One turn sends every row of this set to another row. A few are shown first. Where does it send the rows asked after them?
Tevup: [-16.3  10.4  11.8  43.8   0.5  -2.2 -21.7  -9.9 -11.2   9.8 -12.8   2.5
 -11.1 -17.3   7.4   8.9  -0.9  30.5  -7.2 -19.8   6.9  -8.9   6.0  23.9
  12.7   3.8 -12.4 -16.8   1.4  16.7  -0.6  11.1  -9.8   9.2  -4.7  -0.5]
linu: [-20.8  -4.3  23.6  -5.6   0.6 -12.4  -0.8  -2.4  10.9   2.3  14.9   4.6
 -42.0  -9.6  -8.5 -11.0  -9.1 -20.2   6.6 -17.7  33.5 -30.2  -7.7  21.8
  19.5 -18.5  -9.9 -15.6 -13.2  13.7  20.7 -10.2  -5.9   7.8 -11.1 -10.6]
dizi: [  1.3  19.3   3.9 -14.3  -7.5 -27.1   6.4  14.2  -4.4  23.8  11.3  40.6
 -13.3  -2.5  -8.1 -17.5 -14.1 -17.0   5.2 -24.1  11.8 -19.1 -21.7  -2.9
  22.8  -9.8  -0.7  -9.3   2.4  11.1  -3.1   2.8 -10.8  33.2 -21.0   9.0]
zit: [-19.6   4.4   9.2  26.2   6.6  14.6 -20.6  -2.4  14.5  -9.6 -28.4  13.3
 -26.4 -11.8   0.1  -5.0   4.2   9.0   8.7  -0.2   3.2 -12.3  18.6  12.0
  -0.2  -7.3   6.8  -9.5   1.7   8.7  -2.8  14.9  -3.4 -11.1 -15.4   1.6]
rovug: [ -2.9  29.1  11.4  -1.7  -6.7 -31.6  -0.9  15.0 -21.9  19.1  12.6  24.3
  -7.7  -3.3 -11.5  -9.0  -6.1  -4.6   3.2 -19.1  10.9 -20.4 -24.7   4.4
  22.0   0.7  -5.7 -19.4   9.4  12.7  -0.6  -6.6   2.6  28.0 -27.9  24.8]
fori: [-22.3   0.4  27.0   0.9   1.3 -15.8  -4.6  -2.2   2.0  -0.5  14.9  -3.7
 -40.0 -10.3 -10.8  -6.4  -4.5 -14.0   5.1 -13.9  31.5 -31.2  -9.1  25.3
  19.8 -14.2 -12.6 -21.9  -9.5  13.3  21.6 -15.4   1.2   4.7 -15.6  -2.5]
sut: [-12.7  11.0   1.6  37.2  -4.0   7.1 -20.3  -4.2   6.1   0.1 -21.3   7.6
 -24.4 -22.7  -3.2   5.1   3.9  17.3  -2.1 -21.4   7.7 -19.5  13.6  20.8
  12.3  -0.4  -4.5  -9.2   0.6   2.3   0.1  23.3 -14.4   2.2  -9.4  -9.6]
Dapat: [-18.6 -10.9  14.0  17.5  12.5   6.6 -14.6 -13.7  13.0  15.8 -16.7  28.0
 -12.5  -2.4  22.5 -11.7 -16.7  11.0   2.7  -4.9   2.7   7.1  10.1   6.0
  -2.3 -18.4   3.1  -6.7  -7.7  32.2  -7.3  10.3 -18.0   6.5   2.0  -8.5]
Sedop: [  1.7  21.8   0.8 -13.3  -8.9 -22.9   5.0  17.5  -0.7  17.8   7.4  39.4
 -19.3  -5.0 -13.8 -17.1  -9.8 -20.7   6.7 -23.9  13.1 -24.8 -18.1  -1.8
  22.1  -8.5   1.9  -8.4   5.1   3.7  -2.3   5.9  -9.7  28.2 -26.0   9.1]
zaz: [-19.2   9.9  18.7  18.2   1.5  -0.6 -16.9 -14.7  -3.9  14.8  -9.3  11.3
   3.8   5.9  25.2  -6.6 -12.7  12.2  10.6  -0.1   4.4   7.7   0.6  11.6
 -20.9 -11.2   4.8 -15.6   5.2  24.8  -5.1 -11.0  -0.6  -9.1  -4.6  18.5]
Lezud: [ -5.6  32.0   7.0  -7.7  -6.1 -27.4   0.9  19.7 -11.3  11.9   9.0  21.2
 -12.7  -4.3 -17.4 -10.3   3.8 -12.4   4.6 -23.1  12.5 -29.1 -16.8   5.9
  15.1   3.6  -1.3 -17.5  11.4   0.7   0.2  -3.8   4.2  15.9 -35.1  24.4]
kula: [-13.9  -1.5  10.8  33.8   3.1  -2.8 -15.0 -15.5  -2.5  23.0  -8.5  15.7
  -7.1 -12.7  18.4   1.3 -13.5  24.8  -7.7 -26.1   6.0  -0.4   3.7  17.5
  11.1  -5.9 -11.2  -9.9  -6.2  25.8  -3.8  14.3 -22.5  19.4   4.7 -12.1]
sutog: [-23.4   0.3  29.8   2.2   0.8 -18.9  -4.3  -3.2  -2.3   2.4  17.2  -5.5
 -35.7  -8.1  -7.4  -5.2  -6.1  -9.5   3.9 -13.6  32.2 -28.1 -12.6  25.4
  20.1 -12.9 -14.5 -23.9  -9.4  17.8  21.4 -18.7   2.4   7.4 -13.3  -0.6]
nozab: [ -6.0  26.5  12.6  -9.3  -3.5 -34.0   3.4  13.6 -18.9  25.2  16.1  25.0
  -2.1   0.7  -4.3 -10.7  -5.4  -7.1   1.1 -24.8  11.0 -17.5 -23.9   4.2
  15.4   1.0  -4.1 -19.6   8.0  16.1  -0.9  -9.4   1.1  25.8 -27.3  24.1]
kal: [-23.1  -2.4  31.0   1.2   2.9 -19.7  -3.9  -5.3  -2.7   8.0  20.1  -3.0
 -32.6  -6.7  -2.9  -6.4  -9.6  -8.8   3.6 -15.2  32.2 -24.9 -13.8  24.8
  19.7 -14.7 -16.5 -24.3 -11.5  22.6  20.7 -20.1   0.4  10.0  -9.9  -2.3]
Telu: [ -6.5  31.1  10.2  -6.6  -4.6 -31.6   1.9  16.8 -18.8  18.4  12.9  20.6
  -6.3  -2.0 -12.1  -8.5   0.0  -8.3   1.4 -23.5  12.5 -22.6 -20.6   6.7
  15.9   4.0  -3.5 -20.4  11.1   8.1  -0.2  -8.0   5.0  20.2 -31.6  27.0]
dukug: [-21.0  -7.9  27.8  -4.8   3.3 -18.0  -0.1  -6.1   5.9  10.9  20.1   6.3
 -35.5  -5.7  -1.0 -10.7 -15.2 -14.7   4.5 -17.1  32.6 -22.5 -12.9  21.3
  19.0 -20.7 -13.9 -18.2 -14.9  23.7  19.0 -15.7  -7.8  14.1  -5.6 -10.6]
Zur: [ -0.9  19.7   7.8 -10.8  -5.5 -30.6   5.3  12.1 -12.4  27.8  14.5  36.6
  -8.3  -0.7  -4.8 -15.4 -15.4 -11.6   4.0 -23.4  11.5 -15.6 -25.0  -0.6
  21.5  -7.7  -3.5 -12.9   4.6  17.3  -3.1  -2.5  -7.9  34.5 -21.3  14.8]
Zipim: [-21.6  -5.7  30.5  -1.9   3.4 -20.1  -1.1  -7.1   0.3  10.4  21.5   1.3
 -32.5  -6.1  -0.1  -8.8 -13.5 -10.4   3.6 -16.1  31.5 -22.1 -14.2  22.3
  19.5 -17.5 -15.5 -21.0 -12.6  25.2  19.7 -18.2  -3.4  13.4  -7.0  -5.5]
sapi: [-16.7  -9.6   8.2  15.2   9.5  12.9 -14.3  -8.8  22.0   7.3 -21.9  29.3
 -21.6  -4.9  14.1 -13.3 -11.7   4.2   7.0  -5.4   4.4  -0.4  15.6   5.4
  -1.7 -19.6   7.3  -2.9  -6.8  21.4  -5.8  16.5 -19.5   1.1  -2.2 -11.5]
gaveb: [-10.0  -1.6   1.2  27.8  -1.2   7.0 -14.1  -9.1  14.4  12.9 -16.2  22.5
 -21.8 -17.6   8.3  -2.4  -9.0  11.9  -3.8 -26.7   8.1 -10.5  12.1  14.9
  12.3 -10.9  -2.6  -2.4  -6.9  11.8  -3.2  26.1 -27.0  13.2   0.7 -22.3]
zesob: [-10.8   4.7  -0.4  31.4  -3.0   8.8 -16.4  -5.3  13.7   4.4 -20.8  17.0
 -26.1 -20.9   0.1  -0.3  -1.1  11.4  -1.5 -24.2   8.2 -17.6  14.8  17.5
  12.0  -6.1  -2.4  -4.2  -4.0   3.9  -1.5  27.2 -21.9   7.1  -4.8 -18.0]
ridaz: [-13.1  10.0   4.6   9.6  -3.9  13.0 -14.2  -6.4  21.0   0.0 -22.1  20.2
 -16.0  -0.5  10.4 -11.7  -5.1  -6.6  17.5  -2.5   6.4  -7.6  13.8   7.9
 -20.2 -16.0  16.1  -5.0   3.3   3.5  -4.3   4.8  -7.8 -17.8 -10.8   4.3]
sogon: [-15.9  16.2   6.5  15.4  -4.6  11.1 -17.6  -4.9  12.3  -4.5 -21.5  12.0
 -14.4  -3.0   7.2  -8.6   0.4  -0.8  16.9   0.9   6.1  -9.8  12.1  11.7
 -19.2 -10.8  13.8  -9.5   7.1   1.7  -2.6   1.8   0.0 -21.5 -15.2  12.3]
luv: [ -2.7  29.1   2.6 -11.7  -7.9 -23.8   3.1  20.7  -3.5  11.6   7.0  27.4
 -17.3  -5.7 -18.2 -12.9   1.8 -18.5   5.9 -24.5  13.0 -29.9 -14.9   4.1
  14.9  -0.9   3.0 -13.5   9.6  -2.9   0.2   1.8   0.1  16.4 -34.0  17.0]
Puz: [ -1.8  31.8   8.1  -2.5  -8.8 -28.5  -1.3  18.0 -18.1  11.9   8.3  22.9
 -14.4  -6.5 -17.6  -8.9  -1.4  -9.3   5.2 -18.9  10.5 -25.5 -20.8   5.0
  21.9   1.8  -4.3 -18.4  11.0   4.9   0.0  -3.3   4.0  23.4 -32.2  24.7]
linon: [-15.4  12.8   7.7  42.6  -1.8   2.3 -21.8  -5.9  -4.8   2.2 -18.3   1.9
 -17.8 -21.1   0.3   8.5   4.4  25.5  -4.7 -19.2   6.5 -15.6  10.1  24.2
  12.7   3.9  -8.7 -14.5   2.5   8.0   1.2  16.6  -9.7   4.9  -8.8  -2.5]
Kesev: [-23.8   5.8  19.8  35.2  10.5   4.3 -24.3  -7.9  -7.0   0.0 -18.0   3.1
 -11.5  -6.9  10.4   0.4   0.7  23.6   2.7   3.4   2.0  -1.3   8.5  16.4
  -1.2  -2.0  -2.6 -19.3   4.5  24.5  -2.3   0.6   2.9  -5.7 -12.7  14.1]
vav: [-11.8  -3.0   5.6  28.8   1.0   1.9 -13.3 -13.7   7.6  21.0 -12.2  22.9
 -13.9 -14.2  14.9  -2.6 -14.2  17.5  -6.0 -26.6   7.5  -4.2   7.3  15.2
  12.1 -10.9  -6.9  -5.1  -7.6  20.9  -3.1  21.1 -27.3  18.8   5.4 -20.2]
Lasu: [ -2.8  23.7  10.7  -5.2  -5.4 -33.2   2.3  12.3 -19.9  25.3  15.8  30.1
  -5.4  -1.2  -6.6 -11.9 -11.5  -6.2   2.7 -21.4  10.4 -15.6 -25.9   1.5
  21.2  -2.9  -5.7 -17.1   6.6  17.4  -2.5  -6.7  -2.5  32.5 -23.5  20.4]
paroz: [-21.7  -0.5  24.2  -1.6   0.3 -13.9  -2.6  -1.4   8.1  -0.5  13.7   0.2
 -42.6 -11.0 -11.9  -7.9  -5.9 -17.9   6.5 -15.1  32.5 -31.7  -7.9  23.2
  19.8 -15.9 -10.1 -18.7 -10.9  11.2  21.2 -12.1  -2.5   5.5 -13.7  -6.9]
Nire: [ -2.4  18.9   6.5 -18.6  -3.7 -29.0   8.4  12.6  -4.1  29.4  14.6  37.5
  -6.9   2.0  -2.7 -17.9 -11.9 -17.2   3.0 -29.6  13.4 -17.6 -20.2  -1.4
  13.8  -7.7   0.6 -10.9   3.2  14.1  -2.9  -1.0 -10.0  28.7 -21.6  10.3]
Sonud: [ -0.6  29.5   3.3  -5.0 -10.3 -24.6   0.4  20.0  -9.8   9.2   5.6  27.5
 -19.3  -8.2 -20.3 -10.4  -1.2 -14.3   6.9 -20.2  10.8 -29.2 -18.4   4.0
  22.3  -0.3   0.1 -14.9  10.2  -0.3  -0.3   1.2   1.1  21.8 -33.3  20.5]
napif: [ -2.2  24.2   1.2 -17.4  -7.3 -22.9   7.0  19.2   2.4  15.7   7.9  34.5
 -18.2  -3.3 -15.2 -16.4  -2.6 -22.3   6.9 -26.9  13.7 -28.4 -14.1   0.2
  15.9  -5.1   4.3  -8.9   7.1  -1.0  -1.6   5.0  -6.2  19.9 -29.2  10.9]
tur: [-21.6  -7.4  19.4  24.1  14.1   1.5 -17.2 -15.4   0.7  17.4 -12.9  20.2
  -6.0  -1.1  24.3  -7.0 -14.2  19.4   1.3  -2.6   1.4   9.8   5.8   9.4
  -1.8 -13.2  -2.6 -13.1  -4.8  37.4  -6.1   3.1 -12.4   7.0   0.5   0.8]
tobaf: [-15.3   4.9  13.6  40.1   2.0  -5.3 -18.7 -13.3 -10.3  18.3  -9.7   7.3
  -6.2 -13.7  14.7   6.1  -8.1  30.1  -8.1 -22.3   6.2  -3.0   2.7  20.9
  11.8  -0.6 -13.2 -15.4  -2.5  23.9  -2.1  10.9 -15.4  16.3   0.7  -4.1]
debo: [ -4.6  21.5  11.2 -14.2  -2.2 -32.9   6.5  12.8 -13.3  30.1  17.6  31.9
  -2.1   2.4  -1.2 -14.3 -11.2 -10.6   1.5 -27.3  12.5 -15.0 -23.5   0.7
  14.2  -4.7  -3.7 -15.4   5.3  17.9  -3.2  -6.7  -4.4  28.8 -22.8  17.6]
dulu: [-15.9   4.4  15.7  11.6   2.3   0.7 -14.1 -16.1   5.5  19.3  -8.5  20.4
   2.0   7.5  28.3 -11.5 -17.9   6.6  11.8  -2.6   5.0  10.6   2.6   7.6
 -20.1 -16.4   7.1 -10.9   0.1  26.4  -6.5  -7.0  -9.0  -4.5   0.2   9.3]
Kav: [-18.7  15.1  16.8  22.2  -0.1   1.3 -19.7 -10.9  -4.5   5.7 -13.5   5.6
  -0.3   2.2  17.7  -3.5  -5.0  12.5  12.2   2.3   5.0   1.8   3.7  14.7
 -20.7  -6.6   6.3 -17.7   7.7  17.3  -3.3 -10.6   4.8 -15.1 -10.9  22.1]
miza: [  1.6  26.4   0.8 -10.3 -10.5 -22.5   3.2  19.7  -3.2  11.2   6.2  34.0
 -20.8  -7.2 -19.5 -14.9  -3.5 -19.4   7.7 -22.3  12.1 -29.3 -17.4   0.4
  23.0  -4.6   1.7 -10.4   8.0  -0.4  -1.1   5.2  -4.7  23.4 -30.2  13.4]
rop: [-17.1  -2.5   6.2  19.6   6.7  16.2 -16.9  -5.0  22.5  -3.3 -26.4  23.0
 -27.3  -9.5   5.4  -9.9  -3.4   2.8   8.6  -3.1   3.7  -9.1  19.2   8.3
  -0.9 -14.5   9.0  -4.4  -2.8  11.3  -4.9  18.0 -13.8  -6.3  -9.3  -8.5]
medos: [-22.7   8.7  14.0  32.3   8.2   9.8 -24.4  -4.0   2.4  -8.8 -24.5   4.9
 -20.3 -10.0   2.4  -0.7   6.1  16.6   5.6   3.0   3.2  -9.4  13.9  16.3
  -0.7  -2.4   2.4 -16.4   4.1  14.2  -1.9   6.9   1.9 -10.2 -16.4  10.1]
Movi: [-14.8   1.9  10.2   6.8   0.2   6.4 -11.5 -14.0  14.9  16.7 -12.1  27.3
  -3.6   5.2  25.2 -13.9 -18.0  -0.5  13.2  -4.4   6.1   6.2   6.0   5.2
 -20.6 -21.0  11.0  -5.5  -0.8  19.7  -6.5  -0.6 -14.3  -6.3   0.1   1.6]
fikif: [-13.2   4.2   6.6   4.8  -3.0  10.3 -11.5 -10.2  22.0   9.3 -18.1  26.9
 -11.3   2.6  17.6 -15.2 -13.4  -6.6  16.3  -4.6   7.2  -0.6   9.9   5.7
 -20.5 -21.6  14.7  -2.4   0.2  10.5  -5.3   4.4 -13.5 -11.8  -5.3  -0.4]
ditip: [-20.1  -7.6  25.6  -6.2   2.2 -15.6   0.2  -4.8  10.0   7.1  17.3   6.9
 -39.0  -7.3  -4.6 -11.2 -12.2 -18.9   5.8 -17.9  32.3 -26.4 -10.1  20.6
  19.1 -21.3 -11.3 -17.0 -14.6  18.2  19.8 -12.3  -7.7  10.6  -8.0 -12.1]
vogug: [ -1.3  20.2   3.0 -20.1  -6.1 -25.2   8.5  16.1   1.6  22.7  10.7  38.9
 -12.9  -1.3  -8.7 -18.4  -8.8 -22.0   4.9 -28.9  13.6 -23.4 -16.2  -2.2
  15.7  -8.2   3.2  -8.3   3.7   6.2  -2.9   3.2 -10.3  25.0 -24.7   8.5]
dob: [-24.3  -0.6  22.4  32.0  13.9   0.4 -21.9 -12.8  -7.4  10.4 -14.5  10.4
  -5.7  -3.2  19.2  -2.6  -7.5  25.4   1.3   0.8   0.9   7.5   5.5  14.0
  -2.4  -6.2  -4.2 -19.7  -0.2  34.6  -5.3  -0.8  -3.6   2.8  -5.5  10.0]
febu: [-18.1  18.6  12.8  20.5  -2.3   6.7 -19.6  -6.5   3.0  -1.5 -18.6   6.3
  -8.1  -0.9  10.4  -4.1   0.6   7.1  14.3   2.2   5.1  -5.0   8.2  14.6
 -19.9  -6.9   9.9 -15.3   8.0   7.4  -2.7  -5.8   4.7 -20.4 -15.3  19.9]

sapi goes to medos
napif goes to Telu
And these:
fori goes to Zipim
febu goes to dulu
sut goes to tobaf
Zur goes to miza

One turn sends every row of this set to another row. A few are shown first. Where does it send the rows asked after them?
lemuf: [  7.9   1.4  25.8  -5.2   3.1 -18.1   5.1  19.8  24.5  -1.0   9.6  -4.1]
vuk: [ 22.7  22.0  36.0  -2.2 -21.2   8.8  11.9  -0.4  29.5 -16.5   6.1  -0.8]
mafa: [ -7.9   6.5  -0.7  14.9 -20.3 -16.5  10.8  -8.6  23.7  14.0   3.5   0.5]
tazab: [ -0.3  22.5  -7.5  17.8 -19.6 -10.1  23.3   7.9  13.4  -2.7  17.6  15.2]
pilag: [ 24.3  -4.1   9.3  -7.8 -15.9 -13.2  -2.0 -11.9  37.3  14.5  -1.4  16.8]
Kam: [ 13.5  17.6  24.2   1.4 -39.5  -4.0   6.4 -23.3  37.9  -2.5  22.9  12.3]
tuzis: [ 12.1   3.2  21.1  -8.5 -32.7  16.4  -4.9   4.3  19.7 -20.3  17.2   3.5]
dufav: [ 10.4   2.2  19.0  -2.4 -16.6 -19.5  39.3   4.4  36.8  -2.4   2.8  30.3]
gusa: [ 17.6   8.8  26.1  18.8 -22.6   6.9  -4.4  -3.4  18.1  -3.6  32.9  17.0]
felam: [ -6.1  25.4   5.4  21.0 -25.1 -12.2  23.5  -6.5  21.6   1.2  15.5   4.1]
Sorab: [  4.4  18.7  -4.9  16.6  -7.7 -17.6  24.3   4.8  19.7   7.3   1.9  10.7]
fiz: [30.7 11.7 26.0 -7.5 -7.1  3.4  8.8  7.8 28.5 -7.4 -8.3  3.2]
Nukir: [ -0.1 -12.5  20.8  -5.1 -24.7 -19.8  26.3  -7.2  40.4   5.8   0.5  21.2]
lizem: [  6.5  18.7  34.2   1.5  -6.6 -13.6  14.7  18.8  23.9 -13.8  23.9  -2.9]
niz: [ 18.0   3.1  -1.1 -20.9  -7.9 -19.7  10.8  20.5  26.9  -5.6   8.1  18.6]
soget: [  7.1  24.4  13.8 -11.2 -31.5 -10.4  19.0   8.8  27.5 -23.4  32.3  14.1]
gan: [ 35.2  26.8  12.5   1.1 -12.7 -10.0  21.2   1.2  31.8  -5.4  12.3  28.9]
pev: [ 24.7  11.6  15.0  -8.4 -19.0  13.7   5.4  18.5  15.8 -23.2  12.5  13.4]
muluv: [ 19.8  -6.9  11.5 -13.8 -17.6  10.8  -9.0  12.2  18.7 -11.4   3.5   7.3]
vof: [ -1.1   4.0  28.0   0.3 -33.5 -14.5  36.4  -8.1  39.3  -5.5  14.3  22.2]
Fafi: [ -2.1   3.0 -13.4  11.9 -14.3 -14.8  10.9   5.8  15.8   9.9   5.5  11.1]
sis: [ 20.0  -8.8  18.6  12.6 -13.1   2.6 -14.2  -1.8  18.6   8.1  19.2  15.9]
Vuro: [ 18.0   3.4  31.7  -7.5 -21.2   6.2  -1.7  -6.2  32.3  -4.1  -3.7  -6.4]
Povut: [30.1  7.5 17.2 15.7 -5.4  2.5 -0.4 10.0 14.7 -0.9 22.5 25.2]
Pep: [ -4.0   2.9  35.0  -2.3 -14.4 -13.5   0.8   7.1  27.8  -3.7  20.9 -12.3]
nez: [-12.5  10.1  -3.7  16.6 -30.8  -9.0  10.1  -6.3  17.7   3.4  18.5   5.0]
pipa: [  6.5   1.0  11.5   0.6 -31.6  -7.3  32.6   4.9  27.3 -12.5  21.4  39.1]
Guf: [ -3.7 -14.6  13.1  -2.4 -39.6  -6.8  19.7  -6.5  30.2  -3.5  19.1  30.3]
Kif: [ -3.4  -6.3  10.3 -20.4 -33.8 -13.9  -4.5  -3.3  32.9  -3.4  19.0   2.5]
nepo: [  7.4 -16.0   4.3  -4.9 -22.8 -12.0  22.9   6.4  27.8   0.0   7.6  38.1]

tuzis goes to vuk
lizem goes to Povut
And these:
dufav goes to nepo
niz goes to pilag
tazab goes to Sorab

